Named moves, each a turn or a mirror, and the order they were made in; the first pair answered
move k691:
16,-5,4,-3,6,0,-18,4,17,21,8,17,0,-23,-14,-21,-9,8,6,4,4,-2,-14,-19,-1,-3,12,-16,-9,-10,-19,25,-9,11,4,-5,-8,-24 => 4,3,12,5,2,1,-15,0,18,10,6,12,-10,-22,-17,-21,-5,2,-4,7,7,1,-8,-13,-6,-3,5,-17,-4,-11,-19,32,-5,4,1,0,-18,-31
9,15,-18,-4,-20,-15,-45,-31,28,-22,21,-13,37,-8,-23,7,-10,3,16,14,10,-8,-1,-22,1,-42,-34,-24,5,12,-10,10,13,-19,-18,-29,24,-8 => 5,12,-16,-6,-20,-18,-46,-35,25,-27,18,-16,32,-2,-20,9,-11,2,9,15,10,-3,-2,-18,-9,-40,-42,-25,10,9,-6,13,19,-18,-24,-30,22,-7
10,35,2,19,-8,2,1,-20,-11,-10,-9,9,15,1,2,-3,-31,-3,22,-29,-18,-28,24,69,-27,6,-47,37,-25,-24,-5,2,-3,5,-8,10,37,10 => 27,29,-2,-2,-3,0,2,-22,-13,-4,4,11,36,-5,4,0,-31,7,42,-43,-17,-35,14,62,-18,11,-37,35,-27,-18,-6,0,-9,11,-11,13,49,21
move k134:
5,-2,-1,9,2,34,-3,6,28,2,-7,-11,-21,-17,-41,-21,-8,17,-27,38,18,15,1,-17,-20,7,19,2,-9,-13,-25,30,-11,20,-5,-17,-19,-45 => -22,34,4,26,-5,18,5,2,15,-16,-21,-37,-14,-8,-18,-16,-6,-5,-22,2,0,12,27,26,-37,-4,-14,41,2,-17,-18,16,13,-11,-22,6,-2,-15
10,-22,12,27,13,37,-16,2,10,18,-17,29,-32,-14,-24,-27,-15,-14,-6,4,31,10,13,5,-25,-23,-6,7,-21,-56,-13,7,-8,3,-14,-26,-2,-39 => -4,-6,5,32,0,35,2,7,0,-6,-27,6,-30,3,-11,-12,-16,-17,14,-24,19,8,36,35,-34,-29,-24,41,-24,-61,-3,-13,-1,-7,-22,-12,19,-2
-22,20,19,26,-19,21,30,-7,-25,-40,-22,-20,19,18,6,-19,-10,4,32,-32,-20,-17,54,36,-24,-5,-52,41,-14,-18,-17,9,5,-4,18,-16,42,28 => 17,-42,13,-10,-9,51,21,-2,7,-7,2,3,12,-9,-27,-22,-15,35,40,29,9,-5,14,-40,12,25,4,-23,-31,-16,-45,22,-23,50,33,-51,28,-3
22,40,36,20,1,-12,-37,-34,-12,16,-34,27,-13,-20,1,-10,3,-11,-25,-16,15,-5,8,27,-19,-2,-27,-12,-9,7,5,39,-4,-12,8,35,-26,-57 => 16,24,-3,-11,-21,18,19,-18,-24,-22,-25,-20,9,15,7,30,-5,-3,32,-39,-10,-2,26,41,11,21,-21,43,-32,15,11,-19,-13,-13,21,16,32,23
move k322:
6,2,-4,2,10,12,0,-9,-10,1,4,-4,19,-8,10,6,7,-12,19,-16,4,-4,-4,-3,12,-4,13,2,-12,-18,2,26,-12,-7,8,-2,1,-9 => 3,2,-8,-1,13,5,-6,-14,-13,6,1,-6,23,-6,11,13,9,-9,18,-19,3,-7,-7,-5,14,-2,21,3,-8,-11,12,17,-10,-12,4,4,4,-6
41,36,1,2,-6,-4,-25,-27,-27,32,3,-12,35,-18,12,-39,21,12,24,-34,-15,-28,-9,36,-4,-17,-14,34,4,-13,5,16,5,-17,-11,10,41,-10 => 28,41,-3,-2,-4,-18,-33,-21,-25,40,2,-20,32,-14,18,-19,30,-9,12,-34,-11,-19,-19,32,11,-19,11,29,18,6,21,-4,10,-28,-18,25,27,-4
-19,5,-1,22,10,2,40,11,-2,-15,-16,5,-53,-6,11,-10,-1,14,29,-6,-11,-19,0,10,-27,12,-43,29,-50,-29,-2,-20,-9,-1,11,-21,34,16 => -26,12,-9,15,16,-3,35,15,-6,-13,-18,-8,-44,3,20,15,2,0,31,-18,-21,-21,-10,16,-7,15,-26,39,-42,-17,10,-43,-4,-10,6,-4,34,38
-11,-5,12,8,-25,47,11,-8,-29,-25,-2,1,-51,10,-26,-26,-20,41,8,6,6,6,10,-1,-27,63,-16,15,13,-29,-28,5,0,-3,29,-6,1,0 => -6,-3,-4,-1,-24,54,23,-6,-37,-25,1,-16,-32,17,-25,-7,-18,37,27,-15,-1,3,12,8,-13,63,-6,31,14,-20,-21,-19,-7,-14,25,0,21,29
move k475:
-15,-6,-15,6,-6,25,-2,-9,-14,-5,-13,16,6,-26,-13,-25,-35,20,-12,0,3,-11,8,-3,-39,6,-5,-30,-22,-3,-20,2,-27,13,0,-66,16,-15 => -24,-13,-30,-1,-14,24,11,-4,-20,-12,-12,9,3,-14,-6,-10,-34,22,-2,-4,-8,-9,19,4,-28,5,3,-9,-23,-3,-17,-17,-29,6,3,-68,21,16
29,-3,-52,-15,-7,33,8,9,2,33,39,-3,36,-20,-15,26,-27,27,52,-15,-16,-24,22,13,34,13,2,4,0,-10,-19,-4,-14,2,12,-14,35,19 => 14,1,-56,-15,-7,16,3,7,-1,32,32,-16,34,-11,-6,43,-12,17,43,-18,-22,-14,12,21,44,10,17,10,9,5,-10,-21,-14,-6,1,-5,28,37
3,-41,-9,-33,3,26,21,-3,28,-15,9,13,-36,11,-14,25,4,12,20,33,4,22,-34,-43,5,50,27,-29,-30,-1,0,-6,-21,28,23,-24,-5,-12 => -2,-41,-9,-31,-1,24,21,3,26,-15,11,3,-37,15,-11,36,2,14,11,30,4,20,-36,-35,4,43,33,-24,-24,3,5,-17,-13,22,16,-21,-5,-6
Then:
(2 to 3 moves a pair)
-78,24,-18,-15,-14,20,55,47,7,-54,-24,-21,-41,36,21,90,22,-37,-4,10,-23,26,41,23,-15,-9,7,-14,2,-1,3,-62,16,7,-12,-7,-18,10 => -68,2,-14,-17,-11,33,48,48,21,-49,-20,1,-59,21,10,72,13,-30,-17,47,-7,29,23,-18,-12,-3,27,-49,-8,-9,-9,-37,9,30,2,-25,-35,-21
k322, k134
-12,-13,19,32,-9,28,50,19,5,1,16,25,-11,-14,-21,-36,-21,31,12,4,-7,-13,23,-26,2,9,-32,-13,-44,-21,-25,24,-22,9,3,-30,3,-1 => -23,35,27,48,0,-7,29,13,-14,9,-2,10,12,-10,8,-27,-4,3,3,-36,-20,-15,28,22,-5,-22,-47,15,-14,-18,-5,12,2,-27,-20,12,6,8
k322, k134, k134
3,1,-7,3,-12,29,36,-10,6,-21,0,-4,12,-23,-17,-11,-8,24,24,-12,-20,5,18,-1,5,4,-30,34,-32,-19,3,6,3,-2,30,-19,35,10 => -17,40,8,24,-1,-16,-17,-17,7,5,-16,9,3,-20,7,-12,12,-8,-27,-19,-11,11,-3,20,-10,-28,-21,28,10,0,22,14,15,-36,3,27,-7,-27
k322, k134, k134
-25,-20,-11,-5,-22,20,50,20,5,-38,2,-33,-28,23,7,0,-18,-20,11,15,1,5,17,-9,-5,20,-34,8,-24,-13,19,-15,-5,12,8,-8,26,20 => -22,12,6,16,-21,8,35,7,-1,-33,-6,-20,-27,12,13,-25,-10,-27,-5,-2,1,-3,25,17,-25,6,-61,6,-18,-23,17,11,3,4,-2,4,17,5
k134, k134, k322
20,-13,-26,-40,15,-2,-14,3,-8,37,13,-19,35,1,6,30,19,-5,13,-6,9,-4,-44,-25,44,7,58,-6,18,32,11,-47,-4,-3,-14,12,6,23 => 0,19,5,3,18,-31,-43,-16,-7,39,-5,9,11,-6,14,1,24,-33,-38,3,14,3,-34,-2,10,-23,23,-21,41,21,17,-1,18,-14,-25,34,-43,-26
k134, k691
-6,34,35,67,31,-33,-10,-21,-35,-26,-12,-12,-24,-26,32,12,4,-53,-4,-5,34,14,0,33,-47,-22,-16,2,18,-11,-2,34,30,-34,-7,46,-6,-46 => 12,-38,5,20,37,-9,-2,-1,-12,-11,12,-18,-42,-22,10,60,9,-44,-1,36,55,40,-52,-36,7,3,61,-40,5,24,1,-10,10,0,0,21,-19,-33
k134, k322, k134
-56,12,-15,21,2,-21,46,-2,2,-34,-21,-11,-20,42,-8,20,0,1,-12,1,2,11,15,29,0,12,-15,34,0,-5,17,-30,-6,-2,19,7,-8,33 => -16,-16,5,3,27,-31,-2,-2,22,23,-2,32,-9,3,-30,-22,4,17,-33,34,29,10,-28,-21,12,5,21,-37,10,-5,5,14,-16,17,23,-3,-50,-36
k691, k134, k691
